The rows of Y fall into 3 groups, and each row is roughly a mix of its group's hidden directions.
Y:
[[ -1  -4 -20  28   2  10  22  -3  16 -16]
 [-22 -12  -8  -5  -4  -8  -1  37  -1 -10]
 [  8 -36  13  -8 -16 -12  -4  11   1 -13]
 [ 18  -9  31  -3   3 -11   5  19 -19  -6]
 [-34   1 -16 -14 -10   2   3  10   1  22]
 [ 17   1 -14 -11  -3  10 -27 -24 -16  -2]
 [ 28  -1  -1  30 -12   6  -1   2   0 -19]
 [  4 -15  11 -32   2 -10  20   0  -8  18]
 [-27 -13 -19  -1 -14   3 -25  12   6  -6]
 [ -4  20  -6  23 -22  10  -7 -18  15  12]
 [  8 -21   5 -29  28   2   2  -3  -9  -3]
 [ 32 -10  20  16   7  -2  15  -3   6 -15]
 [ 21 -22 -11 -31   0   5  11  -1  -5  -9]
 [-36  -6  -6   3   0  -6   1  30   0  -4]
 [-21 -24 -25 -19  -5   7   9  11   5  -3]
 [ 38  -5   4 -14  -4 -16 -14   7  -2  -9]
 [ 20  22  23  23   4  -9 -12  -8  -3   2]
 [  3 -26 -21 -15 -11   2   8  22   5 -15]
 [ -8  -9   7 -35  -4 -10   3  22  -9  14]
 [  0  22  23  -3  21 -13  14   9  17 -10]
 [-17 -25 -10 -22 -10  12  19  13   0   4]
 [  1 -25 -16  15 -19 -14  13  -8  13 -13]
 [ 19  23  26   9  10 -16 -12  -9  -5   4]
 [ -5  -4 -26 -14 -12   9 -17 -17 -18  16]
 [  6 -18   5 -24  -6   1  22  -2  -8  27]
 [  8 -28   3 -24  -5  -4  22  -4   0  18]
 [-11 -10 -22  -7 -17  20 -28  -5  -8   2]
 [  1  29   0  26  10   9   6  -7  21  -7]
 [ 20 -16  -9  25 -19 -10   9   2   7 -18]
 [-19 -18 -18  -8 -21  16 -18   6  -7   9]
 [  7  11 -12   2  -8  14 -25 -12 -30   4]
 [ 35  -5 -10 -15 -17  12   3 -16   0  -1]
 [ -8  13  -2 -31  -4  14 -15  -6 -20  17]
 [ 19  -2 -10 -12  -8  21   8 -33   0   8]
 [ 22   5  26 -25  19   2  -7   2  -9   1]
 [ 11 -20  10 -11  11 -15   9  -2  29 -16]
 [-29 -13 -17  -9 -10   6   3  27   0  -3]
 [ -2  14  27  -1  16 -10  22  15  15  -6]
 [  1  26   8 -15   4   6 -21 -17 -19  15]
 [  6  34  12  -8  19 -13   5  -7 -15   3]
 [-23  15 -24  17  -4 -12 -15   2 -15   6]
 [ 24   3  -5  35  -8   2   4  -2   4 -18]
 [ 29  19  19   7   4 -13 -15 -15  -2   4]
 [ -8  15  11 -14  23  24  -1  21  -5   9]
 [ 31  12  18 -13  10  -5  -9 -21  -5   6]
 [-24  -2 -21 -20 -11   0  -3  -2 -12  24]
 [ 20  17  20  -4  15  -3  -7 -26  -9  10]
 [  4 -28 -17 -17  -6  11   8  21   2 -14]
 [ 21  25  12  21  11 -22  -6  -1   0  -5]
 [ -1 -14   1  17  12  -8  24  22  20 -12]
 [  2 -17  12 -24   5 -24  -8  11 -19 -10]
 [  5  24   9  17  14 -20  -6 -26   2   2]
 [-17 -22  -4 -21  -3  -4  23  21   5   8]
 [-14   3  -4 -37  -6  -1 -11  -4 -16  17]
 [  8   3  21  30  22  -3   5 -12  13  -6]
 [ -9  35 -14  10   2   9  -3 -12 -11  17]
 [ 11  25  -8  28   4   5  -5 -24   0  -5]
 [-25  18  11  28   4 -11 -13  11   2   5]
 [-11 -19 -24  -7 -17   0  -1  27   4 -10]
 [-30  14   3  28  -4 -10  -3  15   6   2]
 [  3  35 -15  19   9   7  -3 -18  -1   3]
 [  1  18 -24  -9   4   8  -4 -31   3  14]
 [-22  -7   8 -10   0  -6  25  19  19  14]
 [ 27   5  -3  34  -9  -9   0   0   5 -14]
 [ 32 -14  -8 -22 -12   1   8   7  -8 -12]
 [  3  34  11  28   8   5  -3   4  -6 -10]
 [ 12  20  20   0   8  14 -25 -14 -15   4]
 [  5 -23  18 -16   0 -21  -2  20 -16  -7]
 [-22 -23 -25  -7  -9  13  10  13   6  -5]
 [ 20  19  20  10  17 -12  23  -4  -4   0]
 [-22  -7 -10   9 -12  -5  -6  34  11  -8]
 [ -7 -19 -17 -16 -12  -7  -2  32  -3 -11]
 [  1  22  -1  -3  -1  12 -24 -28 -14   8]
 [ -2   8  14 -31  -1 -10 -20  -1 -17  16]
 [ -7 -19 -27  -2 -21  18 -14 -10  -1  12]
 [-19  -9  -5 -34  -2   0   8  19  -4  15]
 [  8  25  14   7  14 -17 -22 -19  -4   0]
 [-16   0  -5 -38  -5   0  -7   3 -13  17]
 [-10 -28  -9  -5  -7 -20  18  16  15  -5]
 [ -5 -23 -14 -32  -4 -11 -14  -9  -8   2]
 [ 25 -14  -1   1 -27 -21  -5  12  -7  -9]
 [ -8 -24  -4  -4  -2  -8  24  27  14  -4]
 [-25  -7  10 -12  21  10  19  14  10  12]
 [ -8   0 -18   9 -18  21 -24  -1 -21   4]
 [-11  18 -12  22  17  12  -2 -25  10  -6]
 [-15 -10  15  11  -2  -1  -7  29   4 -26]
 [  2  29   4  30   6  14   8  -3  15  -3]
 [ 24  13  26 -11  17   2  -7 -13 -13   6]
 [  8  29   3 -15   0 -17 -17 -10 -18  13]
 [  0 -15  -9 -21 -11   3 -15  33   5  -7]
 [ 13  27  26  20   5  -7  -9  -8  -8   6]
 [ -6 -34  -4 -20  -8   0  11   2  22   4]
 [ -8  17  12 -29  11   0 -19   1 -14  17]
 [-32  -6 -11  21  -6   5  12  19   7  -5]
 [  2 -17   3 -25 -13 -30   0  16  -5   3]
 [  4 -27 -11 -29  -7   3 -16 -12   8  -2]
 [ 30   7  18 -24   6  -4  -9   4 -18  -1]
 [  3   1  -1  31 -17  26  -7   8 -15   2]
 [-24 -14 -21 -17 -13   4 -24   3  -1   1]
 [-23  -7 -11  19 -11  -4   4  30   8 -11]
 [-14 -22  -5 -20  -7   0  24  22   3   7]
 [ -7 -13   8 -24  10 -19  21   5  22   4]
 [ 12  17  18   7  13   1   5 -34   5  10]
 [  6  24  25   4  16  -5  -7 -22  -6  13]
 [ 27 -14   1  24 -17   4   5   8   0 -20]
 [-21 -12   1 -31   1 -18  10   8   1  15]
 [ 34  -2  -3 -16  -7  11   3 -25  -2   2]
 [ 21   9  23 -22  10  -1 -23   9  -2   3]]

Here is one row of each group, with its name. Which group are the others in?
[ -3   6   7  31   3  -2 -13  15   4 -28] -> (128)
[-15 -20 -21 -11 -11  -5   0  29   0 -10] -> (62)
[-10 -38   4 -11 -13 -16   9  -1   8  -4] -> (119)

[-18  -8  -5 -37  -3  -4   4  15  -6  14] -> (119)
[  2  16  21 -16   8  10 -27  -6 -16  13] -> (119)
[-37   9   2  25   3   6   8   2   5   6] -> (62)
[-22  12   2   7  28  22   6 -12  10   5] -> (119)
[-24  14   6 -24  19   5  -1  -5  -4  21] -> (119)
[  1 -24 -24 -29  -6  11  10  -4   0  -2] -> (62)
[ -2  11 -29  -2  -3  14  -7 -29   5  13] -> (128)
[  4  25  22  -6  19  17 -14   3 -12  11] -> (119)
[-18  31 -11   0  21   4   6 -11   3  16] -> (119)
[ -4 -24 -19   9 -20 -18  10 -14  11 -10] -> (119)
[ 20 -18 -10  23 -24   0   5   7   6 -16] -> (119)
